Turns, then the turns between two rows, first turn first; the first pair answered:
Z_498:
[ -0.9  -3.3 -10.3   7.4   7.3  -1.3 -14.9  23.0   1.8  -5.5 -11.3  12.1
 -21.2  11.0  -7.5  10.0  21.2  -1.3 -13.5 -22.8] => [-12.1  -2.4  10.5  10.6  17.6 -21.3 -11.8   6.9  -6.0  12.7  -4.4  14.8
 -10.9  10.2  21.1  16.3  12.3 -14.6  10.4   3.0]
[-16.8  14.6  14.0  10.9   4.7 -16.3   3.1   6.2  -5.0   9.6   0.9  -7.2
  -4.5  -4.4   6.8  20.1   9.5 -12.6  15.3   6.9] => [-24.6  16.6  17.4  -9.1   0.3  -6.2   9.6   4.5   1.2  -4.5  -3.7 -18.8
  13.3  -2.7   4.9 -16.2  -0.1  -6.8   2.1  -3.1]
[-44.7  20.4  40.0  -5.3   0.7 -11.9 -10.5  35.0  15.6  33.1  13.4 -27.5
  -9.2  -5.5   7.0  11.9   7.4  -3.8  17.8 -18.3] => [-44.0  20.4  32.8 -14.2  -5.7  -1.0  -9.2  41.1  21.8  22.6   7.1 -32.0
  -5.9  -4.1  -5.4  -9.7   7.2   4.2   0.4 -33.6]
[-20.6  29.1 -14.5  18.1 -31.9  17.2  24.1  23.7   8.3 -19.5 -39.5 -26.1
 -18.4 -22.0 -45.6  -0.7  33.1   2.4  -7.2   6.1] => [-22.6  29.9   4.8  36.6 -18.4  -9.9  23.9   9.0  -4.2   7.3 -30.3 -14.8
 -20.9 -22.2 -19.0  36.9  31.6 -14.1  25.2  34.1]
Z_144:
[  2.4  -4.6 -16.8 -11.6  -5.7  11.8 -16.1  11.4   8.1 -12.3   3.5   6.0
  -2.7   1.3  -2.7  -1.7 -10.8  12.4 -24.4  -4.6] => [-10.1  -4.2  -4.1 -11.3   2.8  -2.3 -21.4  19.3  12.0   2.7  13.0   3.5
  -5.6   7.2   6.0   2.4 -12.3   8.9 -15.6  -7.1]
[  1.5   0.8  -1.4 -16.1  -5.6 -10.7  13.2  -5.4   2.1 -17.6  -0.1 -14.3
  17.4  11.9  24.6   2.0  -8.2 -27.9 -14.7   7.2] => [ -0.4   1.5   0.4 -15.8  -4.9 -12.8  13.1  -4.4   1.3 -13.7   1.8 -13.3
  17.6  11.3  25.2   1.4  -7.5 -29.9 -13.2   5.7]
[-27.1  18.7  12.6 -18.7   5.5   8.9   1.2  13.7  14.8  -2.9   2.3 -12.3
   2.7   3.7  -1.9 -30.3  -1.4   5.2  -0.5 -21.5] => [-16.9  18.6   4.3 -18.7  -1.1  21.6   6.0   7.0  11.9 -13.3  -5.8 -10.7
   4.4   0.1  -8.4 -34.1  -2.5   7.3  -7.3 -19.6]
[-27.5 -10.7  30.1 -26.5  11.9  17.6  11.3  13.7  -9.6   2.0   5.4 -24.9
   7.9  22.2   7.1  -7.2   5.1   2.0  -2.4  -4.8] => [-24.7  -2.9  23.2 -23.7   2.5  30.8  20.6   8.3 -10.3  -6.1  -6.6 -28.5
   9.4  18.2  -2.0 -10.8  12.0  -1.0  -3.8  -2.6]
Z_547:
[ 18.9 -14.8  -7.2  13.2   1.9   5.8   4.7   2.1 -10.0  -4.6   1.8   8.2
   9.0 -23.7  -3.5 -17.4  -1.0  -0.1   2.1   5.5] => [ 11.1 -15.3  -2.8   6.1   6.4   0.9   0.6  11.2  -5.8  -2.6   7.8   3.2
  10.5 -19.9   0.2 -28.0  -5.0   3.2  -2.5  -4.4]
[-20.3   0.4  21.4   4.5  14.8   3.6  -2.0  20.8  11.2  12.8 -17.0 -14.6
   1.6  10.2   4.6  -1.6  -7.8  -9.2   4.3 -15.7] => [ -6.6   0.9   7.2  21.6   8.6   5.7  -3.3  16.6   6.4  13.3 -20.1  -5.2
 -14.7   8.3  -2.5  23.8   1.8 -11.0   9.0  -9.7]
[ 16.3 -38.6  -5.0 -11.2  23.7 -12.3 -16.4 -10.2 -13.1  19.6  23.6   7.7
  -5.3   0.4  18.9  19.9 -13.2  20.9  -1.8  -8.0] => [ 26.5 -32.5 -10.2  -2.5  16.4  -0.8  -1.3 -34.3 -23.7   9.6   8.9   9.9
   1.7 -10.8  18.3  23.1 -11.0  12.2   3.6  13.1]
Z_233:
[ -5.0 -10.6   0.8  -9.3   8.8  -2.7 -19.0  15.4   8.4   5.3  19.8  -5.2
  -6.7  -2.5   4.7   2.5  -3.6   3.3  -9.6 -15.5] => [-10.5   1.7   4.6 -12.5   0.3   8.9  -7.9  12.9  11.7  -4.1   6.2 -12.5
   0.5  -7.6  -5.2 -14.5   0.0  -0.9 -13.3 -19.8]
[  2.0  -4.0  16.3  -0.7   1.2  -7.6   2.4 -10.1  -4.6   4.5   5.4   0.3
  12.2   1.3  19.9  -1.6  -9.3  -1.1   8.5   8.8] => [  2.6   4.5   8.7  -2.7  -7.5   6.1  12.5 -14.1  -6.4  -6.2  -6.4  -3.4
  16.9  -4.5   8.4 -13.0  -4.6  -1.8   2.3   9.1]
[ 24.9 -29.7  -9.9 -17.8   9.5 -12.2 -18.4  -9.2 -13.1 -17.3   9.7   8.3
  10.6   1.6  10.0   1.0 -31.4   1.1 -20.2  14.3] => [ -1.0 -20.7  12.7 -29.8  10.5 -15.8 -10.0  -3.6  -6.3 -12.6   9.8  -6.6
  23.4   3.6  18.7 -22.5 -36.8  -4.1 -14.5   8.6]
Now pairs of rows:
Each pair is two turns apart.
[ -4.5  -6.7  14.7  -3.7   4.2 -12.9  -9.5   6.0  -8.0   7.9   8.1  -0.3
   2.7  -1.1   7.6  13.7  -9.6  -2.9  13.1   0.8] => [  4.7 -11.5   1.4  -0.2  -1.4  -2.3 -14.2  15.6  -3.4   3.7   5.7   0.4
  -7.3  -1.8  -5.8  19.7  -1.6   4.4   2.4 -11.1] : Z_498 Z_547
[ 27.8  -7.8 -16.3  25.0  -1.7  -2.8  -8.6 -11.6 -11.2   1.6   1.9  11.6
 -20.6  -2.8   5.2  36.3   7.8   0.3   2.8  14.5] => [ -8.0 -12.4  19.6  -8.4  16.6 -25.3 -14.9   2.1   2.4  14.3  24.1  -5.6
   2.3  11.3  32.3  -7.8 -17.1   4.3   3.4  -1.8] : Z_498 Z_547
[-27.9  -2.0  -5.5  -6.3   3.1   8.5 -12.1  23.0   8.9  -8.6  24.0 -19.7
   1.5   8.1   2.6 -46.1  -3.0  -3.8  -1.8 -15.9] => [-20.2  -4.4  -4.1  25.2  10.3 -14.9 -21.7  14.1  -0.3  18.6  32.0  -1.8
 -17.6   5.3  17.7  10.0   6.4 -19.7  26.6   9.8] : Z_498 Z_498
[ 10.7  -9.7 -17.1 -10.6  -8.4  11.6  -8.8  13.6   9.4 -14.4 -11.6  -5.6
 -13.2   4.5 -24.2  -4.9  11.3  11.7 -20.7 -17.6] => [ 16.6  -4.2  -7.7  11.0  -4.4  -3.4  -1.4 -12.8 -10.1   0.8 -11.7   5.2
 -13.1  -3.4  -2.5  33.4  14.9 -10.2  10.3  22.3] : Z_547 Z_498
[ -5.6  15.7  -5.2   1.2  -6.7 -35.4  -8.9 -14.4  -3.2  27.9  11.3 -19.7
 -14.4  -4.4   1.3  39.3   3.6 -12.1  11.6   0.7] => [-20.2  32.1   4.0 -20.4 -16.8 -15.6  15.3 -27.4  -2.9   7.3  -5.8 -35.5
  11.9 -12.5  -1.4  -7.0   0.1 -16.2   5.5   0.8] : Z_144 Z_547
[-11.3   2.6   2.9 -15.1  -3.9   1.0  11.7  -2.3   0.3 -13.4 -10.4  -5.7
  12.5 -10.1   3.8 -22.4  -4.2  -0.5  -9.8   5.7] => [  8.9 -18.2 -17.8  -4.6   0.9  -1.2  -8.5   9.7   2.5  -8.6   2.9   6.6
  -9.7  -3.3  -4.0   3.7   0.2  12.9 -19.8  -5.5] : Z_498 Z_144
[ 40.5  -3.1 -36.5  12.8 -10.7  25.5  12.8 -30.8 -18.7 -29.5 -22.0  13.4
   2.6 -14.0 -17.9  15.6   7.6   5.0 -14.1  20.4] => [ -2.4 -21.0  12.8 -33.3  23.5 -14.9  -3.8 -12.6  -3.7  -5.2  20.4  -3.9
  32.4   6.9  30.9 -35.9 -34.6  13.7 -13.0   3.3] : Z_233 Z_498
[-14.7   8.4  18.6   3.0  -0.3  -9.8   8.8  -2.4   3.1  11.0   6.5  -4.2
  -0.5  -2.3   6.9   5.0   0.9  -8.2  17.2   8.3] => [-10.5   6.2  13.1   8.0  -1.3  -8.4   6.0   0.6   2.9  13.0   9.9  -1.0
  -5.9  -3.2   4.4  14.3   5.6  -5.1  16.9   8.2] : Z_547 Z_547
[-16.5  12.6 -19.7   8.3 -29.8  13.5  -8.2  30.9   8.7 -15.8 -20.6   1.6
 -22.6 -15.5 -15.4  26.7  23.2  -2.1 -18.1 -17.7] => [-15.9 -20.5  -3.6  -6.7   1.6 -21.0 -34.9  33.4   7.0   4.1  19.6  10.4
 -20.8  -0.3  23.9  26.8  -7.1   9.4 -13.1 -15.4] : Z_144 Z_233
[-25.2  16.4  16.2  24.5  -4.0   4.1  21.3   4.0  15.2  15.7 -12.8  -1.6
   1.9  -6.7   2.7  16.1   7.6  -6.8  39.3   4.0] => [-18.6  16.4  -0.3  14.5 -14.7  23.8  18.3  19.0  25.9  -5.4 -20.9  -5.2
  -1.4  -5.8 -23.5  -2.5  12.9   7.7  14.0 -22.0] : Z_498 Z_498
[ 12.3 -26.5  -1.2 -40.0  15.8  17.1 -29.3   0.2   8.8   0.7  11.6 -12.9
  19.4   3.2   0.4 -21.4 -35.1  24.8 -21.7 -19.4] => [ 18.1 -27.0   5.8  -9.6  26.4 -11.6 -37.0  -9.9  -3.0  30.3  22.3   3.9
   3.2   2.6  21.2  35.9 -29.2   8.5  11.4  10.4] : Z_498 Z_498
[ 15.5 -13.5  -0.9  -4.9  10.6   2.4   3.4 -15.2  -4.9  10.4  -5.0   0.4
  -8.9  25.7   8.7  14.4  -5.1   9.0  10.1   1.6] => [  4.9  -5.0  10.9 -14.3   7.7   6.6  16.8 -17.5  -2.1   6.7 -10.4  -8.1
   4.7  22.2  10.6  -3.4  -6.6   7.8  11.7   3.4] : Z_547 Z_233
[-21.3  16.5   9.4   0.5 -17.5   0.9  15.1   3.4   0.0   5.0 -14.6  -6.9
   2.8  -3.7  -8.0  -7.0   2.8 -14.3  10.6   8.5] => [-15.5  12.1   0.8  11.1 -15.3  -2.5   2.3  16.5   5.7  12.9  -9.0  -0.5
 -13.8  -1.2 -16.8  11.9   9.7  -9.2   9.7  -0.2] : Z_547 Z_547
[ -0.6 -13.1 -24.2  -5.0   6.4  -6.8   2.5  17.0   4.6   9.4  -8.1  22.1
 -35.2   6.9 -23.6  29.4  -4.1  -8.1   6.7  -6.5] => [-28.9  10.6  -6.8 -17.0  -3.8   5.1  22.7  18.2  12.4   1.1 -23.0   5.1
 -18.1   1.9 -30.2  -7.9   0.5 -15.3   5.1 -14.0] : Z_233 Z_233
